0: [368, 422, 444, 770, 431, 654, 442, 477, 402, 415, 406, 716, 684, 443,
 440, 426, 999, 479, 396, 387, 674, 449, 418]
1: [417, 416, 438, 433, 659, 385, 430, 457, 495, 695, 745, 448, 382, 393,
 644, 770, 355, 338, 423, 631, 416, 424, 421]
2: [387, 401, 424, 433, 431, 401, 509, 613, 448, 406, 493, 503, 404, 407,
 463, 470, 278, 541, 418, 656, 408, 609, 418]
3: [440, 401, 423, 433, 448, 397, 428, 429, 521, 451, 344, 792, 403, 447,
 375, 471, 999, 597, 725, 430, 610, 547, 426]
4: [423, 382, 394, 434, 421, 783, 469, 423, 544, 422, 344, 812, 736, 419,
 369, 517, 744, 292, 777, 431, 733, 443, 421]
5: [459, 434, 438, 695, 423, 425, 419, 432, 383, 622, 899, 411, 402, 604,
 431, 370, 999, 485, 404, 428, 410, 417, 733]
6: [466, 562, 689, 424, 400, 409, 403, 409, 699, 437, 412, 600, 436, 423,
 363, 455, 230, 484, 443, 548, 406, 444, 428]
7: [653, 826, 419, 431, 420, 391, 417, 453, 440, 549, 905, 418, 414, 604,
 425, 607, 324, 450, 397, 427, 414, 430, 425]
8: [481, 428, 414, 440, 419, 571, 839, 449, 438, 394, 432, 402, 411, 432,
 435, 400, 606, 412, 701, 441, 551, 744, 423]
9: [299, 420, 418, 702, 409, 314, 405, 508, 467, 727, 399, 386, 380, 887,
 481, 524, 999, 569, 398, 393, 397, 473, 580]
10: [419, 626, 403, 433, 412, 409, 415, 644, 454, 656, 994, 424, 446, 433,
 816, 767, 309, 408, 400, 401, 418, 442, 421]

[472, 459, 411, 434, 410, 700, 626, 413, 402, 378, 450, 447, 411, 547,
 412, 376, 702, 476, 723, 435, 423, 583, 420] 8 3 4
[420, 440, 416, 782, 885, 386, 776, 458, 378, 794, 451, 386, 361, 391,
 442, 368, 348, 515, 386, 882, 414, 986, 416] 2 8 1
[708, 627, 563, 434, 437, 414, 437, 584, 432, 446, 404, 718, 742, 442,
 377, 417, 199, 452, 405, 388, 420, 428, 418] 6 2 7
[420, 927, 890, 437, 443, 415, 472, 419, 392, 385, 347, 675, 597, 396,
 408, 616, 260, 411, 388, 422, 873, 449, 417] 6 2 7
[762, 449, 431, 444, 662, 414, 742, 442, 381, 423, 404, 573, 837, 439,
 999, 398, 312, 481, 407, 432, 404, 420, 415] 2 1 8
[470, 443, 429, 573, 406, 725, 408, 450, 363, 413, 493, 395, 430, 949,
 471, 335, 999, 534, 553, 421, 421, 530, 421] 9 5 0
[429, 676, 432, 427, 441, 421, 407, 421, 582, 567, 414, 829, 430, 429,
 385, 432, 227, 403, 436, 432, 586, 588, 421] 6 2 7
[401, 449, 417, 544, 434, 404, 471, 459, 351, 606, 466, 386, 369, 829,
 425, 367, 627, 631, 386, 409, 413, 411, 416] 9 2 5
[404, 430, 401, 433, 412, 581, 423, 432, 435, 452, 439, 400, 403, 714,
 407, 436, 731, 463, 815, 421, 734, 778, 419] 8 3 4
[398, 775, 399, 899, 446, 442, 435, 403, 395, 433, 431, 422, 458, 782,
 406, 440, 791, 569, 371, 687, 422, 452, 414] 9 0 5
[449, 403, 446, 639, 405, 427, 415, 410, 480, 439, 395, 772, 769, 447,
 376, 408, 999, 738, 415, 371, 741, 423, 417] 0 3 4
[447, 587, 426, 434, 460, 432, 532, 539, 327, 452, 504, 653, 616, 444,
 517, 354, 177, 577, 389, 421, 404, 423, 417] 2 6 7
[973, 408, 423, 420, 396, 755, 477, 461, 417, 712, 392, 467, 439, 805,
 414, 370, 999, 466, 714, 457, 421, 379, 422] 3 9 5
[736, 463, 420, 430, 432, 439, 641, 692, 351, 450, 540, 404, 840, 410,
 707, 344, 259, 491, 647, 444, 423, 400, 422] 2 8 6
[463, 466, 665, 426, 637, 413, 410, 433, 694, 400, 436, 419, 408, 430,
 445, 643, 347, 502, 381, 630, 411, 420, 787] 6 2 1
[442, 790, 425, 441, 470, 394, 432, 370, 652, 467, 388, 696, 408, 469,
 312, 501, 433, 313, 437, 565, 778, 446, 429] 6 2 7
[456, 405, 804, 949, 430, 446, 445, 460, 937, 373, 380, 623, 418, 438,
 490, 458, 392, 345, 393, 395, 729, 388, 680] 6 0 2
[445, 606, 401, 999, 421, 801, 615, 667, 469, 394, 422, 413, 407, 409,
 429, 428, 276, 642, 399, 412, 419, 434, 417] 2 6 8
